Each row is where one point has got to under a steady rotation. How many ticks took it there?
The counts run from 0 to 160.
-36 82 23 -49 11 15 -3 -51 1 -48 -13 -10 3 23 -9 34 -20 40 1 12 16 -13
 -16 32 7 30 -16 8 -15 38 -40 9 7 4 -31 -26 -9 -16 10 17 50 -42 -30 -24
 34 -5 -39 67 67 52 -17 -15 19 => 66
27 3 4 -50 53 -6 -2 -2 3 -26 -21 11 -5 -25 20 3 2 11 18 15 -14 37 -57 -3
 43 -49 4 13 1 -7 -2 -63 -73 14 -22 -70 25 11 73 -36 9 43 14 9 27 11 35
 24 2 -16 5 6 5 => 102
-21 -21 -17 50 16 -9 17 -35 -23 13 -30 -23 3 0 -5 64 -11 -16 5 63 17 -49
 -14 -7 -10 5 -21 -17 -34 10 -31 -24 -14 10 51 -67 39 28 -13 4 46 -11
 -28 56 -10 -15 -25 13 63 46 -21 12 -23 => 96
-13 -48 -3 -1 48 -6 -62 -26 -26 -21 16 27 -3 33 51 15 25 9 2 -14 -1 -10
 -22 -15 23 -14 -32 -11 -25 -21 -2 -25 -29 24 -11 -11 49 59 12 -63 24 23
 29 1 -75 -11 30 59 -21 -14 -12 39 -15 => 127
38 -68 12 60 -42 -6 20 5 -18 15 9 -12 -73 0 28 38 -29 -31 -44 6 -1 14 13
 -15 23 2 -56 -9 5 -48 10 -14 -12 35 -11 -16 40 35 -44 -51 5 -31 71 -9
 -23 26 4 -36 -22 -22 24 -7 13 => 125
5 -36 -5 -12 -29 6 -17 -29 13 63 -7 -5 4 54 6 14 45 60 -61 -5 -10 -40 -1
 -7 5 -4 13 22 -4 -11 55 -18 8 -10 6 -72 8 -25 1 22 21 91 -52 -15 12 -15
 1 -33 1 40 14 18 -14 => 122
-10 -25 -7 2 21 8 -53 9 33 27 -52 60 -29 -72 18 6 -52 38 -19 -15 -48 32
 -13 7 -40 18 -23 8 25 -26 -11 -24 35 10 -2 73 -5 -29 -58 20 -59 29 -4
 -19 2 8 -3 -38 -4 -38 -26 26 -4 => 130
-39 4 -2 54 13 6 -33 64 23 -50 -47 -4 18 -85 30 -7 9 27 -17 28 -26 52
 -35 -15 3 13 0 -19 -1 18 7 -40 -9 2 -5 1 10 -33 -71 55 -31 26 3 -5 -16
 38 35 -5 -16 -4 -35 -21 -23 => 119
4 27 53 11 -44 -4 -29 -4 -8 25 12 14 -23 -31 10 -65 -6 -14 -6 -21 19 27
 16 17 -60 49 -11 -15 -17 22 -6 16 66 -56 30 90 -18 -9 -66 26 8 -23 43 9
 47 -15 2 18 -3 7 -8 -21 18 => 160
10 -44 11 -12 -64 6 5 22 32 20 3 28 -16 -59 3 -36 -18 37 -75 9 -9 32 22
 20 15 9 -27 6 15 15 34 -9 33 -27 -42 37 -22 -50 -37 61 -36 45 17 -11 65
 35 54 -22 -7 -6 -11 -6 -2 => 14
19 -74 4 3 -58 -8 8 -3 -5 51 1 -42 -18 47 4 -17 18 -4 -53 3 -12 -19 5 -8
 12 22 16 9 11 -32 66 13 48 -10 -19 -56 4 -15 -2 9 -8 82 -19 -18 0 11 7
 -37 -39 -3 51 8 -29 => 123
-15 -43 -45 51 7 -7 -37 -40 -5 75 14 12 -16 14 -5 37 -47 -30 -26 -27 5
 -26 53 -5 -12 13 -67 0 -12 -19 48 14 23 19 39 73 30 32 -30 -14 -11 2 18
 10 -44 -10 -1 -46 -21 -10 -12 0 -28 => 20
28 24 -38 -58 14 39 36 -19 -24 -43 20 24 -13 -2 -32 -16 19 -10 -42 -9 3
 -33 -4 18 22 -25 -18 32 -38 37 -20 -56 -35 21 -39 -45 0 -16 54 15 5 51
 -14 -38 63 -12 43 27 50 16 -20 -9 22 => 91
31 49 -6 -2 44 6 44 21 -18 -13 0 -15 30 21 -4 -65 -13 -75 24 -62 -43 -23
 20 45 -63 40 7 1 -12 17 -13 30 0 18 -9 75 -26 -19 31 -40 -21 20 21 52 5
 -38 24 -7 21 20 7 -34 11 => 74
41 -14 4 -21 11 9 19 -4 -53 -7 38 -1 36 49 -6 -19 24 -14 64 18 1 -40 -5
 -13 -37 -4 43 -31 -15 17 -39 22 -80 2 22 -41 9 83 48 -32 20 -6 -16 68 0
 -33 -3 24 10 40 24 0 46 => 72
-29 -21 -10 -3 16 3 -70 7 15 -14 17 17 21 -22 6 55 -67 21 -14 -10 -29 23
 -6 -19 70 22 -45 -41 26 -5 -4 23 -45 48 -38 12 -3 44 25 8 -27 -2 13 -9
 -74 27 -5 24 -47 -4 31 36 8 => 22
-12 -64 -15 -9 21 -14 19 12 41 9 9 -53 47 42 13 -29 -8 -25 -28 13 -23
 -44 16 19 -32 49 -10 4 -1 -29 26 71 23 46 12 -34 -13 11 47 5 -24 67 -19
 59 -30 1 9 8 31 44 7 29 -35 => 98
-11 15 12 -56 19 14 -42 -78 -7 26 16 33 -9 57 8 38 -16 46 12 -38 -17 -15
 1 43 41 -46 5 17 9 -5 22 -20 -32 1 -31 -9 23 25 23 -42 18 5 -59 -44 31
 -11 -60 -12 -31 -39 -1 31 7 => 36
-26 25 12 -32 43 3 -41 -24 38 39 -5 -31 33 90 -1 -31 -9 -4 -11 -37 11 17
 -7 17 25 19 -16 23 19 -8 92 45 14 -10 -30 26 -16 -14 25 -39 -30 1 -1
 -23 -63 -32 -22 -10 -50 -28 9 4 -7 => 153
-19 -37 8 69 1 15 -57 23 -48 2 4 -5 -4 25 7 19 42 4 23 -14 1 1 -23 -59
 33 -5 27 -26 13 3 18 -7 -54 5 0 -21 27 45 -42 -5 3 -30 -16 25 -73 -12
 -8 1 -84 -4 24 17 10 => 138
20 -57 -3 42 -37 25 10 -44 -13 28 24 9 -39 1 2 23 45 -13 -76 -10 7 -35
 28 -34 53 -37 -53 -31 -17 1 3 -5 -45 25 -51 -67 44 15 -14 -25 48 1 0 40
 25 -14 27 -7 11 28 26 33 20 => 5
43 -76 17 48 -64 -13 20 15 -11 53 19 -46 -46 16 12 4 -24 -40 -59 3 -16 7
 15 -20 30 20 -9 11 3 -42 35 9 28 20 -19 -22 29 0 -26 -25 -25 25 34 -1
 -15 19 7 -54 -61 -27 57 -16 -15 => 124
-47 50 43 11 4 3 -28 -42 10 -37 -14 7 29 14 30 -8 19 44 23 -4 -41 -26 7
 61 -32 4 47 -46 6 15 -54 31 21 -2 -13 19 -8 -2 -56 21 8 -29 -75 48 50
 -13 -62 10 13 32 -17 23 11 => 54
4 30 55 75 -33 45 -18 18 -32 24 -23 3 -5 -1 -5 14 -5 2 -18 -3 -12 -13 36
 -17 -2 25 -47 -44 0 30 -2 14 -51 8 -9 41 14 12 -84 2 41 -54 20 38 -18
 -18 -3 -7 -26 31 38 -4 48 => 150
8 -16 41 21 -83 -24 -49 23 -48 -4 6 19 -18 -23 28 33 -4 32 8 63 18 30
 -20 10 16 -29 65 -27 7 14 2 -51 -8 -43 4 14 -3 -2 -67 40 16 -39 -15 32
 -4 32 -11 4 -91 -27 16 -20 -4 => 28
-31 -55 -32 10 -20 -2 -10 12 29 43 -20 -23 12 -23 -38 8 -15 29 -57 61 39
 2 -13 -23 31 -4 8 28 14 13 69 -12 42 -33 34 -30 -28 -35 6 87 -40 56 -27
 -4 -21 8 29 -23 -9 -5 6 -13 -19 => 2
-39 4 2 65 8 25 -24 11 13 -25 -71 2 -5 -45 11 40 27 58 -28 38 -12 24 -21
 3 29 -17 -22 -20 6 6 15 -49 -35 -4 -17 -23 31 -38 -89 40 10 22 -31 1 25
 21 13 -20 36 17 -41 6 -14 => 120
20 -36 30 15 -80 -8 -43 22 -17 47 30 31 -15 13 -22 -33 35 14 2 12 13 -6
 7 -27 -23 31 51 -14 10 9 18 0 33 -54 47 35 -28 39 -52 59 -22 16 -10 3
 -28 -13 1 -13 -78 -8 30 -33 13 => 148
-23 -28 -34 36 12 2 -63 -3 -4 47 18 21 -8 -16 -22 67 -84 -3 -26 -16 -12
 2 17 -24 18 30 -64 -13 17 -12 15 9 1 41 8 48 2 51 16 -3 -6 4 17 -20 -81
 16 -27 -21 -27 -15 15 19 -4 => 21
-45 11 33 -20 22 -4 -53 -5 26 -52 13 11 25 -15 55 6 -17 39 -21 -35 -52
 28 -11 18 77 -18 -24 -39 7 -4 -13 22 -44 51 -96 7 8 -12 0 -4 -19 -14 9
 15 -27 26 10 39 -56 -10 17 45 -9 => 23
7 6 33 19 -16 4 -1 -3 35 39 -24 -7 15 33 0 -35 25 23 26 -23 -34 10 43 10
 -44 27 7 -29 38 1 89 63 16 -49 20 80 -17 2 -48 22 -23 8 -27 21 19 -7
 -27 -70 -12 2 -7 -13 -20 => 44
-37 -33 -15 -6 66 -20 -70 -7 -12 -26 3 21 14 34 61 -38 33 -6 12 -49 -20
 7 -24 8 -15 8 7 3 -18 -42 22 -19 7 10 -4 28 33 30 7 -30 -32 41 6 1 -72
 -4 31 28 -44 -19 -9 56 -39 => 128
-1 -31 4 -47 -35 -2 -45 -48 5 10 18 59 -27 35 14 -5 66 68 -3 24 44 -15
 18 24 -15 -44 11 15 -15 7 9 -43 23 -76 -4 9 -8 23 -49 3 17 -26 -23 -23
 42 -29 32 19 3 -35 -61 14 16 => 146
-17 2 26 -45 -12 -30 30 -17 48 -13 10 -59 25 33 -6 -53 30 -2 14 38 38 24
 -17 21 -21 25 51 23 6 -7 19 63 73 -49 5 -32 -25 -11 24 33 -17 -19 -7
 -26 47 4 -26 13 32 7 -21 -22 -16 => 68
17 16 -38 -45 40 18 -3 -40 -40 5 28 42 -3 74 -43 -1 38 -26 60 -52 0 -40
 6 8 -23 -16 17 12 -9 28 18 -7 -44 -18 10 35 11 65 30 -50 6 -24 -19 -12
 2 -51 -7 -15 13 -28 -42 -14 13 => 61
1 1 25 -55 -29 8 -62 -30 -8 -39 77 40 -8 17 11 -65 39 23 -16 -18 17 -13
 6 27 11 6 52 -2 -26 13 -56 3 34 -19 -29 3 -23 3 3 20 20 -10 -34 10 12
 -24 -6 69 -54 -1 15 41 23 => 158
-25 -44 -36 8 25 -17 -4 -26 0 -5 -12 -43 41 35 5 18 -7 -7 -9 43 7 -56 3
 -1 -23 28 -8 -12 -18 -7 -2 25 6 33 43 -77 3 31 37 -2 18 29 -43 56 -39
 -18 -3 20 52 54 3 36 -26 => 97
-37 66 -9 -26 58 20 4 13 5 -49 -37 -34 38 -5 -44 43 -49 -6 36 40 13 21
 -65 3 33 9 19 15 6 42 0 -13 -34 19 5 -42 -11 -21 40 18 -15 -31 -15 -39
 -16 4 -27 24 34 2 -17 -31 12 => 77
25 -70 2 19 16 -34 -5 -9 36 84 -27 -17 -42 -23 -5 17 -15 -2 -12 25 4 45
 -37 -53 10 -5 -25 -4 28 -54 46 9 -8 5 35 -81 34 24 62 -29 -19 61 9 -10
 -12 16 -21 -34 -9 -32 31 12 -6 => 112
13 17 -35 -25 39 6 -25 -15 -43 3 46 34 15 44 -56 -28 11 -51 54 -64 -16
 -30 -12 0 -28 29 44 30 -9 30 3 23 2 -17 33 47 -5 45 54 -1 -32 17 -44
 -23 -25 -44 -30 -8 -35 -27 -16 -29 5 => 62
37 25 39 -36 -41 22 -11 -1 -29 0 28 -23 9 83 -20 36 -35 20 19 -8 -27 -16
 8 18 64 -3 20 -24 24 18 6 15 -83 21 -34 -16 -24 29 26 -47 29 -35 -32
 -26 -14 12 -52 -13 -50 -5 49 -21 43 => 47
4 -36 -42 -45 11 -23 -36 28 -34 -31 17 51 5 -21 26 3 -21 2 -27 -4 -22 -8
 -30 -2 -31 36 -17 30 -43 -9 24 -49 28 -10 31 50 -20 -4 20 17 -15 76 31
 -28 -66 4 77 33 -2 -12 -7 -1 -30 => 117
23 -40 -18 -15 7 -10 7 -25 -27 -10 -2 32 -27 2 58 15 -23 2 -31 -3 -34
 -38 -2 62 -17 -33 -26 30 -17 -36 -53 -74 -27 52 -29 5 24 10 -15 -68 3
 20 5 41 -6 -7 65 8 -18 -31 -18 50 -16 => 115
